Look-ups in named tables: a row name and a column name give one cell, copied from the table.

Table zokab
          pilam   mopoz   dimab     dag    tave   venup    soze     nik    kaze   lazuz
losa      5.224  -4.531   5.160  -3.637   0.372   3.990  -1.905  -1.050  -2.745   4.577
dumeb    -1.228   4.033   0.289   2.286   1.437   0.273   1.739  -0.277   0.131   0.640
zirume    3.144   0.235   5.025   3.154   1.531   3.379  -0.002  -1.807   1.522   5.340
boga     -0.280   3.163   0.697   5.429   0.715   0.560   2.454   0.411   4.306   1.282
dele     -2.531   5.104  -3.374   2.442   5.153  -0.302   0.109   0.002   0.119  -3.893
sedonuf   2.485  -2.533   3.074  -7.350   0.083   2.247  -1.459  -0.847  -7.669   2.163
bim      -0.659   2.373   1.141   1.351  -2.561  -1.099   3.800   2.734   1.424   1.884
mibevug  -0.025   1.226  -0.396   3.081  -2.504  -1.523   3.931   4.646   5.412   0.341

What is the pilam of sedonuf in zokab?
2.485
What is the dimab of dele in zokab?
-3.374
What is the venup of dele in zokab?
-0.302
What is the soze of sedonuf in zokab?
-1.459
What is the lazuz of zirume in zokab?
5.340
What is the dag of bim in zokab?
1.351
What is the pilam of dele in zokab?
-2.531
What is the venup of bim in zokab?
-1.099
What is the lazuz of sedonuf in zokab?
2.163
Which row has the largest mopoz? dele

vobe:
	kekar	kul	zov	dogozuv	reg	romonu	tum	nukufu
gudak	155	184	129	33	141	73	149	167
tirikar	35	155	184	129	60	141	73	149
malebo	229	27	118	35	155	189	129	60
biseso	118	35	155	184	129	60	141	73
fis	206	129	33	141	73	149	159	136
fabu	129	27	141	73	149	167	136	96
tama	27	118	35	155	189	129	60	141
dutof	27	141	73	149	167	136	96	187

malebo, kul: 27
dutof, kul: 141
tirikar, tum: 73
gudak, kul: 184
dutof, dogozuv: 149
tama, reg: 189
biseso, kekar: 118
tirikar, reg: 60
tama, kul: 118

firo:
|  | botegil | gegogis | maz | nadam | moteli | fonin | mozo | vokufen |
|---|---|---|---|---|---|---|---|---|
| kizomoz | -24349 | 54301 | -28933 | -27090 | -10989 | -40943 | -30605 | -13107 |
| tapi | -45097 | -35626 | -27690 | -46721 | -24732 | 13689 | -25826 | -53009 |
| merubiv | -20566 | -14981 | -30678 | -28355 | -13391 | -42157 | -31916 | -21283 |
| suli | -21000 | -13955 | -28665 | -46604 | 726 | 79085 | -20009 | -16046 |
| lape | -19577 | -64853 | -28326 | -27606 | -17106 | 39201 | -23436 | 25866 |
| nane | -21529 | -40295 | -24233 | -31037 | -28195 | 25005 | -25304 | -32933 |

tapi, botegil: -45097
lape, maz: -28326
nane, moteli: -28195
kizomoz, nadam: -27090
nane, botegil: -21529
lape, mozo: -23436
nane, mozo: -25304
kizomoz, fonin: -40943
nane, fonin: 25005
tapi, vokufen: -53009
merubiv, mozo: -31916
merubiv, maz: -30678
suli, vokufen: -16046
suli, maz: -28665
suli, mozo: -20009
merubiv, fonin: -42157

lipu:
	zol	sog	lodopu
veba	197	371	-314
varuz	469	454	220
kunike	-117	303	575
rosi	144	420	402
sez	599	348	-169
nilag	-553	99	184
kar	690	126	237
tader	565	376	127

zol of rosi = 144
lodopu of kar = 237
sog of sez = 348
zol of nilag = -553
zol of tader = 565
sog of tader = 376
zol of sez = 599
sog of kunike = 303
lodopu of varuz = 220
zol of kunike = -117
sog of nilag = 99
lodopu of kunike = 575
zol of kar = 690
lodopu of nilag = 184
sog of kar = 126

soga:
         siz  naz  zagel  goguneb  vila  ral  zoda  sas  bevopan
gel       88  101    168      124   106  153   153  162      145
fam      160  126     94      163    21  139   113  146      187
vov      161  132    109      110     6  152   106  161       97
tedemip  149  121    104      168    38  139   122  146      197
movid    161  132    109      110     5  152   106  160       98
miv      161  132    110      110     5  153   106  160       97
zus       89   99    165      135   110  150   155  159      162
guke      88  101    168      124   107  153   154  162      145
gokula    89   99    165      135   108  150   154  159      163
mes      160  132    109      110     5  152   106  160       98
vapuv    149  128    121      103    19  155   112  162       91
povaf     89  100    165      135   110  151   155  159      162

What is the goguneb of mes in soga?
110
What is the sas of gokula in soga?
159
What is the goguneb of movid in soga?
110
What is the ral of gel in soga?
153
What is the zoda of vapuv in soga?
112
What is the vila of mes in soga?
5
What is the ral of povaf in soga?
151

Table vuv
	vakof	kadu	rofo	gesikal	pevigef	bife
vuz	5	106	44	226	113	201
zapetag	126	165	42	122	56	56
topa	34	56	150	47	157	64

topa, rofo => 150
vuz, kadu => 106
vuz, vakof => 5
vuz, pevigef => 113
topa, pevigef => 157
topa, bife => 64
zapetag, pevigef => 56
Row with the largest gesikal: vuz

fupa =
,demel,pezamo,paz,raguler,dar,lami,pitufis,nifaz,vomemiv,virat
deda,-1.13,-3.70,1.69,-3.96,-1.90,0.25,1.41,8.51,-0.33,1.20
garu,-4.49,-1.28,-1.93,4.02,0.53,-1.03,-1.35,-5.83,1.84,1.11
mav,-9.21,7.79,-5.64,8.11,-1.20,-2.32,-1.94,3.50,-4.08,-3.51
fozo,-2.38,5.48,-6.30,4.26,1.36,0.06,3.64,-1.01,-1.16,-2.68
kitufe,2.76,1.71,3.42,-0.45,-0.78,0.92,9.92,5.53,-1.12,-0.19
rufomov,-4.06,6.79,-1.43,7.24,2.60,-1.13,1.30,-7.37,1.46,-2.15
lol,4.47,-6.90,1.31,-2.50,1.52,-0.37,1.25,2.07,5.61,-0.37
gusum,-0.48,2.76,-5.06,2.24,2.59,-4.07,0.01,3.11,0.56,3.88

What is the paz of fozo in fupa? -6.30
What is the raguler of kitufe in fupa? -0.45
What is the paz of garu in fupa? -1.93
What is the nifaz of gusum in fupa? 3.11
What is the lami of lol in fupa? -0.37
What is the paz of rufomov in fupa? -1.43
What is the pezamo of mav in fupa? 7.79
What is the vomemiv of kitufe in fupa? -1.12
What is the pitufis of deda in fupa? 1.41
What is the pitufis of mav in fupa? -1.94
What is the raguler of gusum in fupa? 2.24
What is the vomemiv of rufomov in fupa? 1.46
What is the raguler of mav in fupa? 8.11
What is the vomemiv of garu in fupa? 1.84
What is the pitufis of garu in fupa? -1.35
What is the dar of rufomov in fupa? 2.60
What is the raguler of rufomov in fupa? 7.24
What is the vomemiv of deda in fupa? -0.33
What is the nifaz of mav in fupa? 3.50

